Turns, then the turns between two rows, first turn first; the first pair answered
Sopu (before => after):
[  4.1  31.9  27.1 -11.9 -44.8   0.7  27.0  -3.8  21.6 -13.3] => [ -4.1  40.0  15.0  -6.9 -40.8 -19.2  26.5   3.6  20.1  -9.2]
[ 20.6  13.9  31.2  -0.2   4.5  -7.2  -7.0  -7.2 -27.7  -9.2] => [ -4.2   9.8  12.3  16.9 -30.7  17.0 -20.9  -4.6  -8.6 -11.7]
[ 19.1 -14.4  -7.6 -48.5   7.3  -2.6  22.6  33.5   1.9   5.2] => [  3.8 -19.7  -7.3 -40.4 -17.5  29.3   6.0  30.5  15.0  -1.3]
[  1.0  15.1 -19.2  -5.6  -0.7 -24.9  17.1  23.8   0.6   6.7] => [ 24.9   1.3  15.2 -27.6   7.0   8.8  15.7   8.3   0.3   2.8]
Mev (before => after):
[ 13.1 -25.9  11.4  -9.5  13.1  17.3  -9.7 -20.8  -7.4   0.3] => [ 15.5 -16.7  22.2 -12.4   5.7  22.2  -4.8 -17.2  -3.6  -4.2]
[  4.9 -19.9  -1.1   9.6   8.2  14.6 -13.5 -13.0  -1.5  -3.4] => [12.9 -3.5 23.6  3.2 -4.4 18.3 -5.4 -9.5  1.6 -8.6]
[  2.6 -27.7 -19.0  -0.5  29.3 -17.3 -10.7   7.7  -5.4   7.4] => [  0.9  -5.3  25.5  29.5  12.7 -11.7 -12.7 -17.1 -11.6   0.0]
zimav (before => after):
[ -7.1   0.9   3.4   1.6   9.8  -4.1 -18.5 -22.4  -4.7  -1.9] => [-12.0   0.9  -9.5   5.6  -0.3   0.3 -19.0 -19.1   0.3  -1.6]
[  2.7 -32.1  -7.4 -41.2   8.2 -11.4  -6.9   2.5 -17.5  20.4] => [ -6.6 -32.5 -14.0 -30.1  14.0 -22.3 -10.9   0.8 -25.3  20.2]
[  7.4  14.8 -14.3 -33.9  -9.5 -25.6  33.3  39.3   8.5  -6.7] => [ 20.3  16.1  -6.4 -36.2  -0.7 -32.6  32.8  30.3  -1.7  -5.0]
[  1.1   5.8  12.7  23.6  32.0 -43.4  -0.7 -15.8 -29.0   6.0] => [-31.0   4.1 -23.2  43.3  -1.6 -27.2  -8.2  -2.6  -4.6   6.1]
tokiz (before => after):
[-13.9  -5.8 -31.5  34.6  45.0 -45.8 -21.4 -24.5 -26.8  13.8] => [-24.8  -5.3 -48.5  36.5  35.4 -45.5 -19.9 -15.5 -16.6  13.7]
[  1.8  13.3 -12.0 -28.2 -16.7  -4.8  28.3  30.4  -3.2 -10.5] => [ 19.1  10.9  20.5 -34.8  -1.9  -5.9  28.3  14.5 -18.9 -14.0]
[-18.9  11.4 -10.6  23.5  -7.0 -22.3   1.9   5.4  -1.9   0.8] => [-11.4   1.2 -27.4  -2.9  -0.4 -21.3  12.7  18.6   2.3   4.6]
Fom (before => after):
[ -8.8 -15.5 -12.5 -10.4  15.7   2.6 -12.2 -12.1   6.1   3.5] => [-11.9 -15.1 -12.8  -7.2   8.3   8.2 -13.1 -13.8   8.9   0.1]
[-25.8  18.0   0.2  31.6 -54.6  27.1  -4.5   3.0  20.3 -14.6] => [ -8.1  19.1 -39.9  -9.8 -17.4 -31.5  29.1  45.0  16.5   1.1]
[ -0.8 -22.1   1.3   7.9  -2.2  -6.0  17.1 -12.5 -24.1  -1.2] => [ -9.0 -20.8   3.2  13.1 -20.9   5.9  11.0 -11.7 -14.2  -4.0]
[  1.9  12.8   0.5 -10.4  36.5 -42.3  17.2 -13.4  -3.6  17.3] => [ -3.1   9.0  36.8  12.5  22.3  -3.3  -7.4 -47.3  -5.4   7.0]

Between the rows of a pair lie 2 to 3 turns.
[ 29.7  16.2  52.5  26.5 -11.4 -17.8  15.4  -9.3   7.1  -1.4] => [ 39.9 -13.2  44.1 -18.7  -6.1  18.2  13.4   6.6  24.3   1.1] -> Mev then Sopu then tokiz
[ 23.5  -3.4  31.4 -25.0  -1.7  22.5  11.9  -8.6  -0.7   9.6] => [ 17.3  17.8   6.2 -15.9   6.6 -24.7  32.0  10.5  -5.5  13.3] -> Fom then Sopu then Sopu
[  7.1 -46.4 -15.8  30.3  52.9 -56.3 -19.1  -2.2 -28.3  20.7] => [-27.5 -31.9   4.8  78.8  -4.2 -12.7 -38.6 -25.0 -10.8   6.7] -> tokiz then Fom
[ -5.2   8.5 -25.7 -14.1  13.4 -33.8   7.9  29.2  -7.1  12.2] => [-20.5  33.7  -1.6  16.0 -18.6 -24.1   8.6  21.1  -2.2   2.9] -> Mev then Mev then tokiz
[ -9.2  -1.4 -31.2  -2.4  29.2  10.2 -16.0   8.8  -3.7   9.5] => [  4.5  32.1   0.6   3.1  23.6 -19.3   4.8   6.7 -15.8   1.6] -> Mev then Fom then Sopu
[ 34.2  11.7   4.2 -40.0  37.0 -29.3  36.2   4.7 -19.2   2.9] => [-21.3  21.1 -55.7  18.3   8.3 -47.4  19.0  15.4  -3.5   5.1] -> zimav then zimav
[-15.5  16.2  -6.5   3.1 -33.3  -9.3  25.5  22.5  -0.9 -13.0] => [ -6.8   0.3  -9.7 -21.8 -33.2  10.6  24.9  24.2   4.7 -12.8] -> tokiz then Sopu then Sopu
[ 32.3  20.8  19.0 -25.1   0.4 -23.0  24.8  20.4  12.5 -13.7] => [  6.0 -16.4 -44.2 -12.2  22.6 -25.6  -4.1  20.3  13.7   1.7] -> Mev then zimav
[ 33.2 -31.4   1.2 -50.9  15.4  22.9   4.1  11.9   5.0  -6.8] => [  1.6 -34.2   1.2  16.2  19.8  23.1 -39.6 -39.3 -15.1  -1.5] -> Mev then tokiz
[  5.8  -5.4   1.9   3.1  23.9 -39.0   3.8  -5.7 -26.7  -1.9] => [  3.1   2.0  -9.2 -16.7   2.4 -37.3  23.3  23.9  -9.4  -7.2] -> tokiz then Mev then Mev
[ -3.6  14.5   1.4  37.5  -1.9 -19.8 -22.7   9.7  -0.2  -2.4] => [  8.4  20.0  26.4  14.0 -26.0   4.3  -7.1  20.5  17.2 -12.7] -> Mev then Sopu then Sopu
[-11.7   0.7  20.7  28.9   2.7  23.4 -35.4 -33.3 -25.7   4.6] => [-30.1  13.4 -28.2   7.7 -40.3  20.8  -6.0  27.3  11.6   0.0] -> Fom then Mev then Mev
[ -1.2  24.9  52.2  -3.7  -5.2 -13.6  16.1  -4.9   2.6  12.7] => [-26.2 -17.0   7.2   3.0 -17.3  33.5 -20.3  -9.1  23.1  17.4] -> Mev then Fom then Sopu
[-23.5   1.6 -34.5  16.9  13.2 -21.1  -9.9   6.3  -0.2   6.3] => [-12.4  25.3  26.0  22.5 -22.5   1.1   0.0  -7.4   2.5  -8.4] -> Mev then Sopu then Fom
[  1.8  51.4  35.0  47.5 -20.2 -27.7  16.9 -22.6 -22.1  -3.3] => [ 20.6  48.3  57.0  18.2 -15.5 -15.4  31.7 -16.3 -22.0  -5.7] -> Fom then Sopu
[  0.5 -12.3 -38.6 -14.1   4.9 -40.1  14.9  19.2  10.4   0.0] => [  5.6 -29.5  23.4  -7.0 -15.6  30.4 -16.0 -27.6  13.7 -13.5] -> tokiz then Sopu then tokiz
[  3.6  20.1  33.9  10.1 -11.5 -11.8  23.7  -7.0  -7.5  -6.2] => [ -0.3  13.8   1.9   3.6   7.0 -39.0  29.7   4.1 -12.0  -1.7] -> zimav then tokiz then Fom
[ 24.0  -1.4  52.9 -19.0  22.0   0.7   3.3 -15.0 -17.2  -1.5] => [-18.7  22.2 -16.1  27.4   1.4 -44.8   4.9  12.4  -8.1   3.6] -> Sopu then Sopu
[ 10.7  -0.1  -5.6  -1.0 -58.5  27.5   2.8  22.6  22.5 -10.6] => [ 39.8 -21.3 -16.5 -21.3  30.1 -25.9  -0.7   3.7 -22.5   9.4] -> Fom then tokiz then Mev
[ 15.2   6.3   9.5   6.1  37.4 -42.1  -3.2 -19.1 -24.7  12.5] => [ 26.4  15.3   6.7 -25.3  29.9 -42.6  21.0   2.1 -12.8  10.9] -> Mev then Mev
[ -8.4 -22.7 -20.2   9.9  30.8  -6.9 -11.2 -17.1  -0.6   9.3] => [  1.2  -8.9 -14.6   0.9  37.5 -28.6   8.6  -4.7  -5.7   9.9] -> Fom then Fom then Sopu
[-13.1 -13.5  -1.6  20.9  -4.7  26.8 -22.8 -16.6   1.2  -7.2] => [-11.6  13.7 -17.8  24.5   1.6 -24.2  -1.2   5.9  -7.8   1.2] -> tokiz then Mev then Sopu
[ -1.4  32.3  -0.7  41.5 -27.5 -28.8  19.6  10.6  -9.6   5.2] => [-16.8   4.7 -39.2  45.3 -22.6 -12.1  -1.9  12.5   2.7  12.1] -> zimav then Mev then Mev
[ 19.6  20.3 -50.9   2.3  -9.7  -1.3  48.9  45.1  21.7  -7.8] => [ 27.7  -8.1 -19.1  38.7  59.8 -13.4   2.4 -26.4 -30.0   1.7] -> tokiz then Mev then tokiz
[ -7.9  14.8  13.2   4.2 -30.9  14.0   3.2   0.9  14.1 -10.0] => [ -7.9  13.2 -21.4   4.6  -2.9 -29.8  10.0  12.2   1.8   0.1] -> Sopu then Mev
[ 11.0  34.4  30.6  -9.8   8.4 -38.6  19.7  -0.9 -22.4   3.3] => [ -3.2  20.6  -1.0 -37.3 -27.7   9.4  25.0  35.2  17.3  -1.5] -> Fom then Sopu then Mev
[ 24.1 -15.2  19.0  -1.9  47.1 -23.2   6.5 -15.3 -26.6   5.5] => [-25.1 -27.5 -12.8  40.1  -3.7  26.4 -25.2 -22.0   3.9   0.8] -> zimav then Sopu then Sopu
[32.5 22.8 26.9 -6.6 -4.1 -0.3 25.5 21.6  0.8 -4.6] => [ 15.6  -1.5  30.1  22.5   3.0  30.2 -17.6 -18.4  -5.0  -2.5] -> Mev then tokiz then Fom
[  3.2  15.7  -8.4  24.0  -6.5 -29.8   4.1   0.7  -1.2   0.5] => [25.0  6.6 29.5 -7.3 -2.6 -5.6 12.3 -5.6 -5.1 -3.6] -> Mev then Sopu
[ 28.6  13.9  19.9 -22.5  -5.2   0.5  32.4  -0.4 -11.2  -5.7] => [ 22.1   5.0 -24.6 -30.4   0.2  -1.3  32.4  20.8   0.4   5.3] -> tokiz then Mev
[-22.8 -20.3 -20.6  -5.3   4.6  40.9 -29.5 -31.8  11.8  -1.9] => [-29.2   0.1  -3.5  20.3  -4.5  34.5 -30.3 -43.9   7.5  -4.4] -> tokiz then Fom then Mev
